5 -13 -58 -208 -41
42 -46 0 -170 -60
341 0 462 368 -289
26 107 -85 73 -277
-295 -482 389 215 283
-10 43 0 -173 -253
-26 129 130 0 0
:
-26 129 130 0 0
-10 43 0 -173 -253
-295 -482 389 215 283
26 107 -85 73 -277
341 0 462 368 -289
42 -46 0 -170 -60
5 -13 -58 -208 -41

45 -13 7 50 -104
58 -68 22 23 65
58 85 10 -8 21
-281 -603 605 80 320
39 78 72 88 15
42 138 -19 68 24
392 437 274 -465 462
-207 475 151 29 -429
69 -13 26 -20 -13
-404 -185 224 -4 -21
436 46 -48 306 1
-16 329 -309 -276 486
:
-16 329 -309 -276 486
436 46 -48 306 1
-404 -185 224 -4 -21
69 -13 26 -20 -13
-207 475 151 29 -429
392 437 274 -465 462
42 138 -19 68 24
39 78 72 88 15
-281 -603 605 80 320
58 85 10 -8 21
58 -68 22 23 65
45 -13 7 50 -104

431 237 298
316 395 523
295 282 242
263 366 521
192 337 275
282 232 289
270 387 389
314 421 431
251 238 261
339 462 513
343 410 246
:
343 410 246
339 462 513
251 238 261
314 421 431
270 387 389
282 232 289
192 337 275
263 366 521
295 282 242
316 395 523
431 237 298

-81 128 182 140 -149 45 -43 -25 -178 158 -81 90
75 -139 35 202 -146 -7 -417 -194 -377 121 511 141
:
75 -139 35 202 -146 -7 -417 -194 -377 121 511 141
-81 128 182 140 -149 45 -43 -25 -178 158 -81 90

-474 7 -225
-297 0 -115
79 5 -100
-429 -1 142
-292 5 146
-367 3 -55
385 3 165
236 9 -309
274 13 -107
-639 -4 -43
309 9 -163
:
309 9 -163
-639 -4 -43
274 13 -107
236 9 -309
385 3 165
-367 3 -55
-292 5 146
-429 -1 142
79 5 -100
-297 0 -115
-474 7 -225

241 -201 -117 -34 -23 213
317 -271 -206 -77 0 291
-188 102 -59 126 -45 -90
94 -141 -106 -141 51 93
-536 365 137 82 -3 -431
23 -145 -227 -146 55 71
:
23 -145 -227 -146 55 71
-536 365 137 82 -3 -431
94 -141 -106 -141 51 93
-188 102 -59 126 -45 -90
317 -271 -206 -77 0 291
241 -201 -117 -34 -23 213

440 645 -88 -391 -48 -398 -421 484 -355 279 -440 397 525
-312 -440 421 152 -208 450 -53 -234 -74 328 382 -110 -310
538 392 -172 77 -272 -377 -279 434 -522 -130 -138 503 538
:
538 392 -172 77 -272 -377 -279 434 -522 -130 -138 503 538
-312 -440 421 152 -208 450 -53 -234 -74 328 382 -110 -310
440 645 -88 -391 -48 -398 -421 484 -355 279 -440 397 525

558 485
-416 -385
127 -494
-215 340
239 428
341 496
:
341 496
239 428
-215 340
127 -494
-416 -385
558 485

-28 210 -429 -350 -245 79 -197 -151 -113 -89 -295 -363
-35 323 -262 -312 -312 8 -194 -224 283 257 35 -147
-175 203 -381 -281 121 -306 -312 -141 -419 -421 -394 14
-120 -18 422 360 -166 -173 287 496 -76 -55 8 289
250 -442 304 140 190 245 438 138 -47 80 285 -4
-323 175 377 338 -312 -396 43 442 -70 -116 -253 327
136 -251 -183 123 484 183 -138 -352 -136 -145 -55 86
:
136 -251 -183 123 484 183 -138 -352 -136 -145 -55 86
-323 175 377 338 -312 -396 43 442 -70 -116 -253 327
250 -442 304 140 190 245 438 138 -47 80 285 -4
-120 -18 422 360 -166 -173 287 496 -76 -55 8 289
-175 203 -381 -281 121 -306 -312 -141 -419 -421 -394 14
-35 323 -262 -312 -312 8 -194 -224 283 257 35 -147
-28 210 -429 -350 -245 79 -197 -151 -113 -89 -295 -363
---
-546 -159 -57
-504 522 455
-94 -556 419
358 -83 415
511 -445 -35
:
-546 -159
-504 522
-94 -556

-165 -1 562 306
162 -257 382 505
17 246 -505 -343
-560 273 -337 98
:
-165 -1
162 -257
17 246

-506 -415 -211 31 -107
269 225 211 31 228
12 234 236 31 -36
:
-506 -415
269 225
12 234

-1 361
123 499
-26 462
73 517
-13 462
:
-1 361
123 499
-26 462

254 -232 117 -128 46
-86 -45 -194 28 -120
309 -473 64 -429 231
-377 305 -143 199 -127
248 -366 84 -328 162
:
254 -232
-86 -45
309 -473

176 171 285
497 -511 245
-363 -289 -167
-340 70 -183
:
176 171
497 -511
-363 -289

-654 196 -581 104
381 428 531 659
-105 -238 91 -363
110 609 8 598
:
-654 196
381 428
-105 -238

-66 589 451 632
-122 -215 471 522
411 -43 224 -35
:
-66 589
-122 -215
411 -43

236 -24 114 -130 218
60 -73 -93 487 172
207 168 114 -130 -16
:
236 -24
60 -73
207 168
---
567 -309 173 10
117 -304 216 -262
-322 86 183 -191
302 -443 94 -166
:
567 -304 183 -166

-234 517 -364
440 -310 219
-80 492 -315
26 -358 383
176 -479 388
:
-234 -310 -315

-340 -361 125
485 72 86
205 284 284
115 411 -127
:
-340 72 284

180 -36 -501 25
165 -406 -199 -455
-120 309 370 395
:
180 -406 370

193 362 -495 -339 -493
-132 -328 -12 -253 507
-186 201 -359 63 -101
185 -134 -375 -426 465
-263 67 408 338 -401
:
193 -328 -359 -426 -401

84 -252 -347 1
84 102 -615 -33
:
84 102

189 243 -539
78 143 -282
:
189 143
